Which row each row swaps with, under one turn or mirror:
Ruvuz: [ 15  -7   9  17 -25   1  -2  -5 -31 -20  -3 -39  -4 -35  -7  20 -14  10
  -6 -18   3]
Riba: [-18   4   0  -6   5  18  25 -14 -12  -1 -29 -16  -3 -27  12  24 -27  -7
   6 -17   0]
nipum: [ 12  31 -10  -4 -19  13  -5   9  28  -3 -10 -23 -16  -6   3  10  -4  11
  12   3   2]
Sovip: [ 17  -5   1   9  -1  10 -19  13   8  10  37   6  -3   5  22  18  -9 -14
  -9 -19  23]
pas: [  4 -26  13  39 -22   2  -8   5 -20 -15  18  18   0 -11   7   5 -16   1
  15  14  -1]
geboz: [  4  17  -1   5  -8  21  -4   4  -9  -4 -23   7  10   4   3  24  22 -15
   1   9  26]
mor: [ 15  21 -12   4 -21  19  -2   5  29  -4  -8 -23 -12  -6  -1   7  -3  13
  12   6  14]
tis: [ -1  12   7   4 -15  21   0  10 -13   2 -22   3  17   4   5  29  18 -19
  -2   6  27]
gen: [ -2   9  -7  17   3 -15 -20 -18 -13  19  12 -25  -3 -15  21  -9 -18 -12
  17   8 -23]
futi: [  7   9   6  -2 -20  25   1  13 -20  -7 -13   4  11   3   3  28  10 -21
  -1   7  30]
pak: [  4 -21 -17  10 -11 -14  18  -2   0   3 -34   5 -20   0  17  20 -12   6
 -12 -16 -10]
mapi: [-30 -19 -11  15  14   3  13   8  12   0  24  -3 -12 -23  -7  -9 -10  -5
 -10 -28   1]
sufe: [ 15  32  -8  -2 -20   8   1   6  27  -5  -4 -25 -13  -3   6   4  -4  11
  11   0  11]
runiz: [-24   7  -1  -2   9  24  23 -16 -17   5 -29 -17   0 -19   1  21 -24  -8
   7 -17   1]
Fenav: [  5 -24  15  40 -20   9  -2   5 -20 -14  19  18   4  -6   8  15 -14  -4
   7  12   4]
Duk: [-19 -19   8  -6   1 -22  -1   2 -38   3  -4 -14  -5 -18 -13  -2 -35  13
  -4 -34  -1]
Sadab: [  3 -27 -14  13  -9 -14  10   3  -5  -3 -36   8 -23  -5  10  18 -12  10
 -10 -17  -3]
sesom: [-16  -6  11   3 -19  29  13  23 -11 -11   8   0   3   4  35  21 -23   2
   7  -1 -20]
Paro: [-23  -4 -30  -4  -3  19 -25   2 -19  23 -12  -1  -3  -6   3  -9   5   3
  11   7  -2]
Nisi: [  1 -17 -14  10 -17 -12  13   1  -4   0 -32  16 -25  -7  13  23 -10  14
  -9 -18  -5]
Luv: [  9 -18  16  30 -22  -1  -6   7 -16   0  21  23  -4 -14  13  19 -16  -2
   9  18   0]
sor: [-28 -19 -12   9  15  -3   5   3  14   2  20  -5 -16 -27  -7  -8 -13 -15
 -10 -20  -7]
Gepo: [  6  24  -9   3 -18  19  -7   5  28  -8 -17 -24 -22  -6   8   2  -7  15
   5  -6  16]
Rulu: [-25 -17  10  -8   4 -16   3   2 -36  -4   0 -19   1 -13 -13  -3 -34  10
  -7 -37   1]
vuru: [ 18  10  13  14  -8 -24  -2 -15  -7  -3 -20   0  28  -2  -2  -6  16  -1
   9 -19  -7]
figat: [ 18  -6  -2   0  -2   6 -25  12   6  12  29  -6  -4  12  24  14  -6 -19
 -10 -21  24]
tas: [-11  13  -4  17   6  -9 -20 -24  -5  18  11 -14 -13 -18   9  -5 -19 -10
  13  11 -26]
Zuput: [-22 -21  13 -10   7 -21  -3  -4 -41   1  -4 -17   5 -12 -16   0 -25  13
   4 -24  -3]
Daku: [ 23  -3  -4   0  -3   8 -18  20   9  11  28  -2  -2   9  26  15  -6 -17
  -8 -21  22]
vik: [  1  25  29  10  -9 -11 -22  27  -9  -6  16 -17  14  16   0   3  10  11
   1  -9  14]
lovi: [ 16  -9  -6   1   0   7 -27  17  10  10  31  -5   0  10  18  16 -11 -21
 -13 -25  20]
bim: [ -8   9 -10  12   8 -10 -18 -21  -8  24   9 -26   2 -19  15  -8 -17 -15
  13   6 -18]
zal: [-22 -21  13 -11   3 -20   1   1 -43   2  -9 -14   6 -14 -16  -4 -24   9
   0 -28  -1]
Fuv: [-29   8   1   1  17  16  17 -16 -11   8 -30 -17   2 -21   8  15 -17  -5
   7 -20  -3]
tesuk: [  0  21  32   5   2  -4 -18  27 -18  -6  25 -18  16  17   4   6   0   5
  -3  -9  20]
danam: [-28 -19  12  -7   8 -21  -6   3 -34   5   0 -12   4 -19 -14 -10 -28   9
  -7 -28   6]
zovum: [-29 -26  -6  12  17   4  16   6  12  -4  16  -3 -15 -24  -8 -13 -11  -6
  -6 -23  -1]
Bepum: [ -2  23  35   5  -8   0 -17  20 -20  -7  17 -27  19  14   3   7   9  12
   3 -10  17]
Beset: [-32 -21 -12  11  15   4   9   1  15  -6  10  -6 -19 -23  -7  -9 -11  -6
 -10 -24  -3]
sov: [ 16  14  13  16  -7 -21  -7 -13  -4  -1 -14  -2  29   2  -7  -3  16   2
   8 -25 -12]
vopa: [ -2  12  -6  12   2  -4 -13 -15  -4  19  14 -28  -6 -15  23  -5 -16 -10
  13  14 -29]
dut: [ 10 -15 -16   3 -13 -12  18  15  -1   1 -36  11 -22  -2  15  12 -10   2
 -10 -20  -3]
Fos: [  0  16  26   6  -2  -6 -22  29 -13  -2  17 -19  22  14   1   3  12   8
  -1 -13  21]
vanud: [-22 -19   3  -8   1 -20   3  -3 -33   0  -6 -20   4  -7 -16  -3 -26  15
   0 -40   3]
Pesor: [  5 -31   7  33 -20   8  -8  -1 -16  -5  10  24  -1  -8   8   9 -13   5
  10  16  -2]
luz: [ 18  -3  11  18 -19   5  -2  -9 -31 -24  -8 -41  -5 -34  -3  18 -16  10
  -2 -15   5]
Tafam: [ -1  18  34   3  -8  -5 -16  18 -21  -7  20 -24  19  15   4  10  10  14
   5  -4  16]
zosa: [  2  14  26   7  -9  -5 -14  31 -15  -9  15 -29  19  16   0  11  12  10
   1 -12  18]

Swapped with Paro: sesom
Swapped with sor: Sovip
Swapped with gen: pas
Swapped with Fos: Rulu
Swapped with mor: pak
Swapped with sov: Ruvuz
Swapped with Duk: vik

Which row each row swaps with, under one turn or mirror:
luras: [ -1  -8  31  19 -27  25  14  -5  11 -16   4   2  -9  -3  25  -1   2   4
  23  11]
par: [ 28   8  14  -5 -29  15  -1  -4  14  -9  10  23  17 -21   8  -1  10  -6
  30 -25]
tozom: [  7  -6  21  -7  -8  -4 -20   9  18   0  -2 -11  34   7 -14  -8  28  18
   3  22]
Vizav: [ -8  -6  31  -1   5 -10  21  10   5  -1   4 -18  30  20   9   6   6   4
  20  22]
dofi: [-28  10   1 -16 -19 -15   0  15   9  15   8 -10   6 -15 -13 -11   8 -29
   5  29]
Simi: [  5 -15  -3  -8 -13 -12  -7  15   2 -22  33   6 -32 -24  -5  11  26  13
   4  36]
Bel: [ 15 -26   3   4 -31  -4  -1  12   3 -19  28   7 -28 -16   2  13  16  22
   2  31]
kase: [ 10  16  21  18 -22  -4 -15   0   3   6  20  20  11  -6 -13  11  13 -25
  31  -1]
gane: [  3 -14  31   3  -5   9  13  -1   0  -2  28 -11   8 -17 -23 -25  20 -31
  11  14]
mavef: [ 14   6 -14 -11 -18 -30 -21 -13   8   4  -3   7 -17 -22   2 -13  -6  12
  15  11]
fid: [ 36 -25   0 -35   0   4   4  17  -9   1  19   0   0  -3  -2 -22  -3 -15
  38  16]
duz: [ -5  15   9 -15 -11 -16  -2  20  -7  27  26   5  -4  13  22  15  15 -20
  15  19]
bam: [ -6  28  18   0 -29   5  21  -9  -2  12   5 -10  -2 -19   3 -20   2  -4
   0  28]
pag: [ 14 -15  23 -17 -10  16  17  19 -10   8  -1  -2 -13 -11  -2   7  34  26
   1  28]
Lif: [-12 -21  -4 -23  -6   0  20   9  -8 -27   8  -7   4 -47  -1 -11  -7  -1
  -7  15]
lim: [ -9  -3  -4 -18  -5 -14  -6  16   9 -37  31   1 -26 -24   4   9  19  15
  -4  22]
sapeg: [ 10 -19  11 -11 -19  -7   2  12  21 -14  23 -28  30  14 -23   6  15  -6
   1  12]
Niruv: [ 14  -3  13  -2 -20  33   9  -9   9   3  33  -7  -7 -40  -5  -6   8 -17
  29  11]
bubi: [ -8   6   6 -33  12 -31  -1   3  16 -31  26  -5   6 -15  10  -2  -6  11
  -1  -3]
kof: [ -9  24  -4  -3   1  -8   0  -6  39 -15  23  -8  16 -10   6  11   8   3
  37   9]
vif: [  8   2  15 -36 -15  -1  -4   2   2 -46  20 -14  18 -14 -16  17  11   4
  24  -7]
zupon: [ 16 -22  19 -15   9 -18  -2  -8  20 -20  -5  -9  24   4   4   9  39 -14
  14   1]
sulef: [ 12 -21   2   4 -33  -5   4  10   0 -23  29  11 -23 -13   6   7  14  30
   1  27]
defu: [ -9  -8  -1  10  -2  -2  19  -4   1 -30   8   0 -18 -15  23  18   2  27
  21   9]
pib: [ 41 -16  -5 -18  -7  -8  16  -7  13 -27  15  21 -11 -19   3 -24   6  -1
  27  21]
bez: [ -4  -6 -16  -6 -20   3 -22 -12  15  -2  -6   4   0  -8  24  18   2 -10
  18 -15]
kuza: [ 15 -16   7 -10 -22  -6  -6  15  18 -16  24 -22  31  14 -28   9  14  -7
   7  14]
gom: [ -1 -15  34 -32  -4  -5   5  39 -18  10  21  -2   5  -8  18  23  16   2
  14  16]
Zozur: [  1  -3  14   0  -9  17   7   1   7  19  24   0  25 -48 -16   0  12   6
  23  -4]
sobi: [ 13 -28  -8 -16   0 -11   3  18  16   0  -4  19 -27  -6   9  14  10 -31
  14  11]
Motup: [ 25   4  10   0 -31  19  -1  -5  14 -11   7  20  10 -25   8  -3  13 -10
  36 -21]
Viv: [ -1   5   8   8  -5  -5  12   5 -14 -26  24  24 -14 -10  12   6  48   4
  12  16]
Fubaz: [  7 -22  13  -8   3 -21  15  -1 -32  -6   4 -23  10   3  14 -24  11  -3
   3   9]
fom: [-15   8  -7 -10 -26   7   3  20   7  13   7   1  -8 -15  -4   2  19 -43
  27  21]
kado: [ 13 -15   7  -8 -15  -4 -21   6  21 -10   7 -14  34   3 -29   3  27   1
  13  21]
Fadi: [ 25  31  15  -3 -17  -2   3  10   4  14  23   7   7  16  22   4  -3  -6
   7  22]
besag: [ -4  -4   2 -21  -1 -13  -7  20  11 -32  42   1 -23 -25  -1  14  18  16
   0  25]
mifef: [  7 -14  15  -6  -8   6 -21  12  19  -1   0  -7  35   1 -17  -5  25  22
   6  18]
bebu: [  1 -10  24 -23  -3   1  32  34  -6  10  27  15 -10 -11  11 -10  15 -21
   4  -7]
Buton: [  5 -11 -10  -2 -31  -9 -10   0  -2  -9 -13  10   0 -28 -15   0  -6 -12
  22 -22]
ditek: [-11 -22   1  -9 -16  12 -14   3   5 -17   2  -6  -8  -6  26   4 -16 -25
  -4  -5]
fada: [ 17 -24  -7 -43  10 -18  12  28  -3   3  24  12   2 -29   2  -4  -2   5
  28   9]
mekef: [  7  -4  -1 -35 -11 -24   2  -6  -5 -20  -6 -14  -6  -6   9 -24 -22  -9
   8   6]
zuzo: [ -6  -3  24  -3   9 -14  18  12   3  -5   7 -24  31  19   3  13   9   2
  25  16]
Fes: [-18  -1   7 -40 -16 -18  17  -4   2   0  40  11  19 -34 -11   0  13 -13
  24   9]
Sur: [ 11 -18  21 -29   2  -2  20  35  -5  12  20   7 -20  -7  12  -3  17 -31
   6  -3]
Nef: [ 30  -1  -1 -11 -17 -21 -27  -6   3  13   0   1 -20 -10   4   0   2 -11
  36  -2]
Bigon: [-20 -26   9   1  16 -11  -8  19  -4  11   3  -3 -15   4  18 -11  12  13
  23  19]
dup: [ 17   1  12 -14   8  -8  21  17   7 -21  20 -17  -6  32  10  -2  -7 -15
  18   1]
buvip: [ 18 -15  21 -28   3  -7  18  33  -5  14  21   1 -20  -4   8  -2  18 -34
  15   1]
fud: [ 31  13  22 -13  -4 -16  14  -2  -6   8  15  -7  29 -24 -10 -14  -1  19
   6  23]
Baz: [ -7  -2  -2  10   1  -5  20  -6   3 -34  13  -2 -17 -11  22  16  -5  23
  17   4]
dom: [ 13 -23  -7 -21  -1  -7  10 -15  -4  28   3  12   2 -24  -9 -13  18  20
   9  -3]
Geb: [ 14   9  17 -18 -21 -28  22  26   5  28  10   6 -10 -18  -8  11   8 -23
  15  24]
gusan: [ 16   8 -10 -12 -11  21  -1   3  11 -15   6  -1  16 -21   6  27  11  19
  14 -23]
kena: [ 30  -3  19 -13 -21   5   7  -7  20  -6  10  18  16 -22  10  -7   2  -1
  22 -33]
duli: [-17   2  20   1  -4   6   8   8   9  12  -2   9  19 -12  10 -17  19  28
  -9  20]
virot: [  8  17   1  -4 -23  -6  34 -20   9 -26  15 -10  15 -30  22  -1  14  -1
  12  20]

Swapped with luras: dup
Swapped with fom: Nef
Swapped with gom: gusan
Swapped with par: Sur
Swapped with duz: bez
Swapped with Zozur: fada
Swapped with Simi: kado
Swapped with sobi: kase

Which row each row swaps with, under one turn or mirror:
Gev: [ 18  -2  38 -26  12  10   5 -10  31   4  -6 -13  12  18 -12  11]
Fip: [  9  23  10  -3  19  20  24  11  25 -35  -4   3  -6   4  -9  28]
Vodo: [  9  -9  -9  13  14  32  30  11   3 -18  18 -40 -13   2  -3  -3]
Rubo: [ 18 -11  15  19  23   9  35 -11   5 -13  -9 -31  30  10  23  13]
kar: [  6  10   3  10  11  25  17   3  17 -46  -8 -17  16   6  38 -21]
tozet: [24  4 10 30  6 14 21 21  4 13 -8  5  8  2 18  5]
mip: [ 19  33 -10  -3  12  23   6  22  18 -42   1  -2  27   8 -10   2]
nupo: [ 30  13  15  -9  -6   6  41  -4  24 -10   6  -7  30   3 -25  -5]
Bufe: [ 10  17  32  -2   6 -17  12 -14   4  -1 -10 -19   8  11  -2 -20]
numir: [ 10 -20 -12  -4  14  26   6  22 -17   7   7 -10  15  26  -6 -11]
tamul: [ -6   7  12 -12   7  19  21 -28   6   7  -7   4   6  17   1 -32]
buni: [ 15  -7   9   0 -15  38  20 -11  25 -24  35  -6  -4   3   6   3]
tofe: [ 13  -7  13 -34  28   8  15 -10  21   7  16  -1  33   7  -6  -6]
zag: [ 17  20  25   6  11  29  -1   0  -4 -10 -22 -28  32 -13  -4 -19]
suro: [ 11  -5 -11 -13   7  21   0  21  48 -12  -2   6  19  25  -3 -12]
depuf: [ -2  -4  19   2  17  11   3   3   2 -38 -15   4   6   2 -15 -36]
Zef: [ -3 -26 -20 -13 -13  14  18   0  30 -17  17  -4  10  11   4 -11]
bero: [  9  -3  20   1  24  18  20  -2  -5 -11  24 -31  11  17  36  19]
baze: [  2 -19   8  13  30  25  37   2  -1 -20  16  10  19 -10  11  11]
Rosap: [ 11   4  14 -19   7   3  -2  -6  10   1 -28 -21   8   7   0 -32]
dav: [ 11   5  -8  31   6  14   2  31  16 -14  26 -21  30  15  -7 -16]
Mogif: [-16 -15  13  19  28   8   3  11   9  20  21 -15  13   8  12   4]
zabet: [  5  14  19  22   8  26  -7  -7  13 -34 -23 -11   4  26   6  15]
zeker: [ -1 -12  39 -14   6   8  14 -15  23 -23  22 -12  16   8 -28  -6]
rogip: [ -6 -14  32  10   0  26  12  -5  26 -36  17 -24  31  14  21 -10]
boto: [ 19  -6  -7  12  13  26   9  -8 -15  -5 -30  -8  -4   5  -8   9]
ton: [ 34  10  10  -9  20  17  -5   1  19 -15  -1  -4  -6 -21 -20  -6]
mela: [ 5 20 -6 34 22 16 14  4 15 16 -2 -6 25 12 16 10]
Pira: [ -8  14  26 -15   4  28  35   9   8  10   5  -2   7  -4  -1 -30]
duge: [  6  21  -9 -10   7  41   7  -3   2  10  20 -28  19  -8 -11 -10]
Tobok: [  5 -26  -4   7  -6  47  11  -2  15 -42   2  -4  13  11  -3 -13]
pilut: [ 16  -1  18  21  25  -6  14   9   1 -29  25 -15  17  13   3  26]
bigur: [ -5  12   1 -16   3  34  -8  -1  17 -13  33  -7   9  36  -1  -7]
lidi: [  4  24  -3   6  13   3  14   4  28 -40 -15  -9  22 -18  16   9]
tobo: [ 13   5  14 -13  21  -8   3  19  23 -29   2   9  23  35  -3   8]
Sen: [ -1  -5  -9  13  26  18  -4  22   5  10   7 -31  20   6  27  -3]

Swapped with tamul: mela
Swapped with Fip: buni
Swapped with Rosap: Sen
Swapped with bero: Gev

